One vector is turned by the same rotation once a tick. Each row is the vector after some number of ticks, and that number follows the row.
The counts run from 0 to 1067.
[ 10  12  33 -27   4 -32  42 -20 -15  19   7  -9  13 -31   3  11  11  18
   4  -2  21  11  10  -8  18 -23 -14 -12 -12 -18 -55  14  20  66  -5 -20
   7  12  30   5  38 -17   6  27  -3   3  -5  33 -21 -15  16   2  -4  37
  -8  18  36   1  -9   5  16  21  41 -19  -7   4   1  16 -18  -9]
1036
[ 15  22  42  -2   3 -48  24   2 -22  -5  -5  -7  -1   3 -11   2   3 -21
   0  20  20  11 -13  -9  12  -8  -2  -8  -9 -20 -49  15   0  71 -18 -10
 -26  14  16   9  19  -2 -18   9  45  16  44  16 -14  12  18   7  -9  20
  -5  42  23   7   5 -13   1  10  18  -6 -17  -6  23   9   2 -37]
327
[ -9  20  43 -18  -8  -9  44 -14 -10   6  -5  -9  -3 -27   8  18  -4 -16
 -27  -4  36  -7  19 -34   9 -11 -19   9 -14 -20 -60  40 -10  58   4   7
 -32  24   9  18  31 -12  -7  16  -7  -4  -6   9 -21  -3   3   9  -7  48
   1   7  20  13  11 -12  19  20  26  16   4  22  17  19  -4 -23]
1005
[ 12   3   6  -4  12 -16   3 -32 -23   6 -18   8 -13 -46 -18 -16  28 -11
 -27 -22  25  36   9 -27 -11   1 -47  14   9 -31 -42  13  25  49   5  15
  -8  20  23  10  31   0  15   6 -17  21  15   3 -20 -10  10   5 -16   8
 -15   9  54   2  15  -7   3   9  37   4  13   1 -21  19  -5 -16]
817
[  6  26  19 -19 -14 -22  39 -34 -27  13  12 -18 -12 -29 -16   9  14   9
   7  -2  23  18  -4 -21  -1 -23   1 -14 -16  -5 -32  36  19  65   8   4
   2  24  29   9  43 -17  -1  -1 -22   4  -2  27 -27 -13  15   2 -10  44
 -17   8  34  17   6 -11  19  19  11 -14   1  16 -35   2 -30  -6]
277
[-10  24  17 -22  25 -18  45 -10 -16  24  -2 -16 -30 -45   2   2  37  -4
  10  11  19  17 -20 -35 -10  -5 -15 -25  11 -35 -30  18   3  60  38  13
 -17  14  11  -2  22 -17 -14   4   2 -10   6   7 -24  -5   9  -7 -25  24
  20  15  38  10  12 -22   1  32  20 -18   4  -8 -38   2  -9 -17]
418
[ 31   1  21 -16  15 -25  11 -24  18   6  -9  31 -19 -31  10   2  -5 -20
   4  -4  13  17  -3 -24   7  21 -36  -4   9 -54 -30 -13   7  64  18  26
 -29  13   2   5  29 -13  -1   8   6  17  24   1 -30 -48  28   3 -18 -12
 -22  38  13  11 -10  -7 -10  27  20 -11 -12  -6   2  18  19 -34]
590
[ 14   0  30 -20  -4 -16  47   0   8  -5  -9   5   0 -13  -1  14 -12 -11
 -29 -12  29 -24  13 -19  11  -6 -14  10 -14 -25 -55  30 -15  55  20   5
 -27  33   7  17  24 -23  -5  30  -9  12   4  15 -39 -18   5  -5 -15  11
   3  14  28   1   6  -4  20  21  17 -20   4   9  14  41  10 -36]
503
[ -3  33  19 -29 -14 -17  30 -23 -22  10  -1 -19 -18 -35 -10   9  21   6
  -4  -6  24  13  10 -27   7 -28 -11 -20  -8  -9 -37  37  19  60   9  -2
   5  16  26   4  33 -11  -1   8 -22   2  -4  19 -18   0   2   0  -6  60
  -7   1  31   9   9 -23  20  18  19  -4   2  16 -37   6 -29 -11]
278
[ 20  28  27   2   1 -31  38  -5   0  -1  -2   0 -19  -4  -6   8  16 -27
  15  19  10  11 -27 -18  18  -6 -12 -43  -8 -16 -27   7  -5  59  14  21
 -52  -3   3  13  27 -12 -19  10  14  -1  33   9 -18 -10  18  29  -1  33
  -6  33  37  25   0 -33  -3  18   3  -7 -23  -3 -20   6  -6 -13]
189
[  9   4  19 -17  -3  -7  24 -10 -17   6 -39  32  -8 -15   7   1  11 -24
  -9 -14  18  16   5 -19   0   0 -43   0   6 -43 -54  36  19  40   3  16
 -12  41  30  -5  32 -24  18  18 -11  14   0   3 -21 -28  16 -25   4  13
  -7  30  31 -16  20 -11  13   3  13  -4  15  -8   1  24  21 -30]
606
[  8  13  22 -38   4   2  31 -22  10   9 -13  15 -28 -30  -3  11  -6  -1
 -12  -5  19   3   8 -30  -4  -2 -19   7  -1 -58 -37  27   2  55  36  15
  -7  30   6   8  27 -19 -11  13 -28  -6 -16  16 -35 -44  11 -18 -20  23
   1  12   7   8   0 -11  11  23   6 -17  10  21 -16  11   4 -31]
93
[ 18  33  15 -22  -4   4  24 -17  16   7 -20  14 -21 -17 -12   9  10 -20
 -10  10  21  24   4 -29  21  -6 -37 -31   5 -48 -34   6   8  49  33  23
 -27  -1  13  13  25  -8 -10  20 -18 -19   5  18 -21 -33   9  25   0  43
 -18   8  35  18   0 -39   7   7   7   5 -13  26 -26  11   1 -11]
50
[  9  16  20 -19  11 -30  -7 -32 -18  15 -15   7 -33 -50 -17 -19  13 -19
 -19   0  34  44  -4 -38  -9   1 -35  10  16 -44 -34  12  10  57  10  10
 -12  13   7  -1  28  15  -7 -16   0   8  26 -11  -5  -7  11   6 -34  14
 -13  13  34  16  17 -16 -10  23  32  12  10   9 -16   4   1 -18]
740
[ 18  12  33 -13 -10 -26  24 -15  -9  -1 -28  22  -9   1  11  14 -13 -33
   1  -4  16   1   0 -14  13  16 -22  -2   3 -31 -39  30  18  58 -13  19
 -23  36  23   3  31 -23  14  17  10  33  19   0 -17 -22  28 -19   9  16
 -14  47   7   2  15 -10   4   7   2  -9 -10 -12  30  24  18 -44]
181
[ 10  38  12 -25  -5  -8  -2 -36 -13  13 -18  16 -46 -46 -12  -9  -8 -25
 -13  11  30  44  -5 -34  -2  13 -18  -4  20 -41 -12  10   8  63  11  14
  -2  14  10  -4  24  -4  -5 -20   0  14  21  -5 -15 -14  20 -14 -16  30
 -16  14  26  18  14 -24  -5  16  11  10  -1   9 -23   7   3 -27]
953
[ 21  50  19  -6   0 -26   8 -20 -21  -7  -9 -13 -32 -12 -25   7   5 -33
  -9  15  25  24 -15 -39   5  15 -15 -16  10 -27 -16  15   8  59  -1  16
 -25   1   7  28  12   4 -13  -1  22  22  44  -6  -7  17  15  10   1  43
 -16  22  23  23  29 -40  -6   4   8  11 -13   7 -12  -6 -10 -32]
116
[  5  30  23 -12  -7 -34  24  -1 -18   1 -17   5 -27  -6   1   8  16 -41
  17  19  16   9 -23 -19  27  -2  -8 -47   6 -14 -33  19  -4  58  -6  13
 -27  18  19 -10  19 -26  -1   5  25  19  35   0  -5  14  19  -8   2  28
   6  39  36   6  17 -34   0  16   9  -7 -13 -20 -12  18   9 -32]
616
[  2  19  20 -25  -3 -21  32  -4 -17  -9 -28 -10 -28 -21 -21   4  49  -8
 -18   1  13  16   5 -20   5 -20 -28 -29   1 -28 -58  40   3  43  19  -3
  -6  24  26   4   7  -4  -6  17  -4  -2   4  19 -14  13  -5 -10 -10  40
  22   8  37 -11  13 -29  31   6  27  -5  15   7 -38   4 -17 -26]
280
[ 14  33  19 -27  20 -30  23  -5  -6  18  -7 -28 -34 -24 -23  -2  17  -2
 -14  20  30  22  -5 -38 -13  -7 -27  -9  10 -54 -24   4   3  56  45  -7
  -1  11  12  13   4  -9 -28   5   6  -3  25   2 -22   5  -6   4 -32  18
   6  14  29   6  17 -28 -11  24  27 -25  13   4 -35   0  -2 -21]
630
[ 15  29  17 -30  -5 -20  38 -15 -18  -2  -6 -28  -6 -15 -13  26  34   4
 -10 -20  21  -2  10 -30   9 -13 -23 -22   2 -12 -46  25  29  48   4  -2
   7   9  36  36  17 -17   9  37 -18  17   2  17 -18  16  -3  -2  14  55
  -4  10  31  -3  14 -20  19   6  26  -8  -3   7 -19   9 -24 -25]
355
[ 28  20  16 -39  -4 -41 -12 -31   5   8  -4   4 -37 -30 -14   0 -19  -2
  -3   8  28  21   2 -21   8   5 -14   9   7 -34 -22  -6  17  78  11  -1
  15  27  11  -6  27 -10  -5 -12   0  28  22   2 -17 -19  21 -13 -33   1
 -19  24  13  17  -5 -12 -13  29  29 -23   7   2  -6  12   1 -32]
772
[ 23  10  16 -19 -28 -33  -3 -20  -1 -10  -2   1 -11 -28  -8  12   1 -23
 -27 -23  30  -5   6 -18  29   4 -19   6 -10  15 -38  12  12  70  -4  10
 -13  24  20  14  35 -18  19   3 -12  46  33  -5 -15  10   8   7 -15  19
 -17   9  44  21  18 -12  11  26  31 -10   3   3  -3  35  -6 -30]
1046
[ 17   3  27  -8  15 -52  27  -3 -19   1   3 -16  -3  -1   1   7  21 -15
   3  -8  18 -16 -16 -24   3   7 -16  -5   4 -23 -38  11  13  62   9   2
 -12  32  14  21  22 -28   4  25  19  41  37  -6 -26  12  10 -11  -9  -7
  -3  39  29   0  19  -8  -5  23  22 -33  -2 -31  12  17  10 -39]
360
[ 15   3  39 -13   5 -34  46  -8  -1 -14  -5   2   8  -5  11  23  14 -10
   1  -2   5 -10   8 -12  27 -11 -15 -22 -17 -20 -66  15   2  64 -11  11
 -33  13  16  21  26 -15  -3  39  19   9  11  26 -23 -12  21  11  11  29
   0  40  14   1 -12  -8  17  16  21 -10 -18   3  22  16   1 -33]
36
[  9  37  16 -38  15 -27  17 -32   0 -13   9 -18 -46 -48 -14  11  15   6
   3  11  17  23  -7 -29   7  -6  -1 -16   1 -25 -27  11  -3  72  15   8
   0   1   3  16  13   5 -26   0  15   8  20  11 -15  -5  14  -1 -24  37
   9  15   6  21  -7 -20  12  37  16  -5  -5  15 -30 -14 -29 -40]
918
[ 11  30  23 -13 -21 -28  27  -9  -2  -5   4 -17 -10 -21 -13  10   8 -19
 -17  10  35   0  -1 -24  34 -11 -12 -27 -15   5 -44  13  -1  70   4  -3
 -29   1  16  19  23  -2   1  15   6  10  26  11 -12  21   7  27  -5  52
  -6   6  51  20  10 -24  15  15  30   3 -16  10 -11  31 -15 -12]
688
[ 21  -1  25 -24  -3 -21  35  -6   0   1 -20  -3  -2   2  -8   8  31  -4
  -6 -28  13 -12  10 -27  -6 -21 -47 -10  -9 -39 -52  31  18  38  29  12
 -11  43  26  15  27 -21   3  26 -34   1  -6  16 -31 -29  -4   0 -11  20
  -8  12  26 -12  10 -24  19  10  17 -30  19   4 -19  12  -3 -15]
640
[  4  14  32 -30   8 -29  42 -14  -1  -1 -13  -1  -6 -11  11  19  41   2
  22  -9   0   1  10 -22  14 -20 -34 -31  -6 -43 -60  27  16  45   4  11
  -2  26  23  10  23 -17  -1  33  -7  -6  -8  25 -20 -26  13 -11   5  35
   8  34   2 -13  -5 -15  22  27  20 -18   0   6 -14  -3 -13 -30]
855
[ 12  41  11 -33  19 -15  30 -20  -1  11   4 -21 -40 -40  -9  12   6  -5
  -9  13  30  13 -10 -41   0  14 -16 -17  21 -47 -16  -1   1  67  40  11
  -5   1   6  20  10 -10 -18  11   6   9  20  -4 -22   1   6  -3 -17  31
   4  17  18  15  13 -25 -12  19  20 -15  -8   1 -27   1  -8 -34]
843
[ 18  30  33   4   9 -44  21 -14 -29  -5   3 -13 -12  -9 -21   1   7 -23
  -5  15  24  16 -20 -13   6   0  -1  -6  -4 -11 -39  15   0  72 -16  -1
 -28  11  15  23  21   6 -11  -1  42  29  49   7 -13  21  20  12 -10  19
 -12  34  33  20  12 -11  -2   8  16  -6 -16  -8  12   7  -3 -33]
328
[ 21  42  27 -31 -24 -28  24 -19  11  -4  14 -18 -25 -18  -9  27  -7  -6
   3   6  30  -5   0 -28  36  -4  -4 -31 -13  -2 -25   2   1  79  13   6
 -16  -4  12  19  28 -14 -15   8  -4   9  27  15 -16  -2   9  16  -8  47
 -12   8  24  31   0 -26   5  27  14 -12 -22  15 -25  10 -26 -18]
81
[ 22  37  27 -33  -8 -10  16 -41  -6  19  -1  -3 -20 -23  -8  11 -25  -7
  -5   2  32  26   8 -38  -4 -12 -14   9  -1 -44 -26  17  17  62  17  14
  -4  16  12  14  40  -8 -16  -3 -19 -10   3  13 -25 -36  18   4 -12  44
 -28  10   6  23   2 -24  -6  13  11   6  -1  34  -9  -4  -7 -11]
594
[  5  28  15 -14 -27  -9  12 -13 -20  -9 -23  11 -26 -25 -13   9 -13 -35
 -34  -3  35  10  -2 -26  10  12  -9   5   4 -10 -35  39  -1  63  -6   9
  -9  30  22   6  25 -19  10  -8  -5  36  22  -5 -19   7  14 -25  -5  32
   0  13  42  10  33 -21  15   1   6   0   6   3  -1  34   4 -42]
757
[ 22   3  31 -31  -5 -43  24 -22  -5 -12   0 -12  -4 -10 -15   6  40  17
   8 -16   8   4   6 -10   7 -37 -19 -19 -23 -15 -60  23  15  54   2  -6
  -3  30  26   6  31  -2  -9  11  -9   4   9  33 -19 -14   8   3 -16  21
 -10  22  24  -3  -9 -11  25  24  27 -33  10  11 -28   3 -28 -12]
566
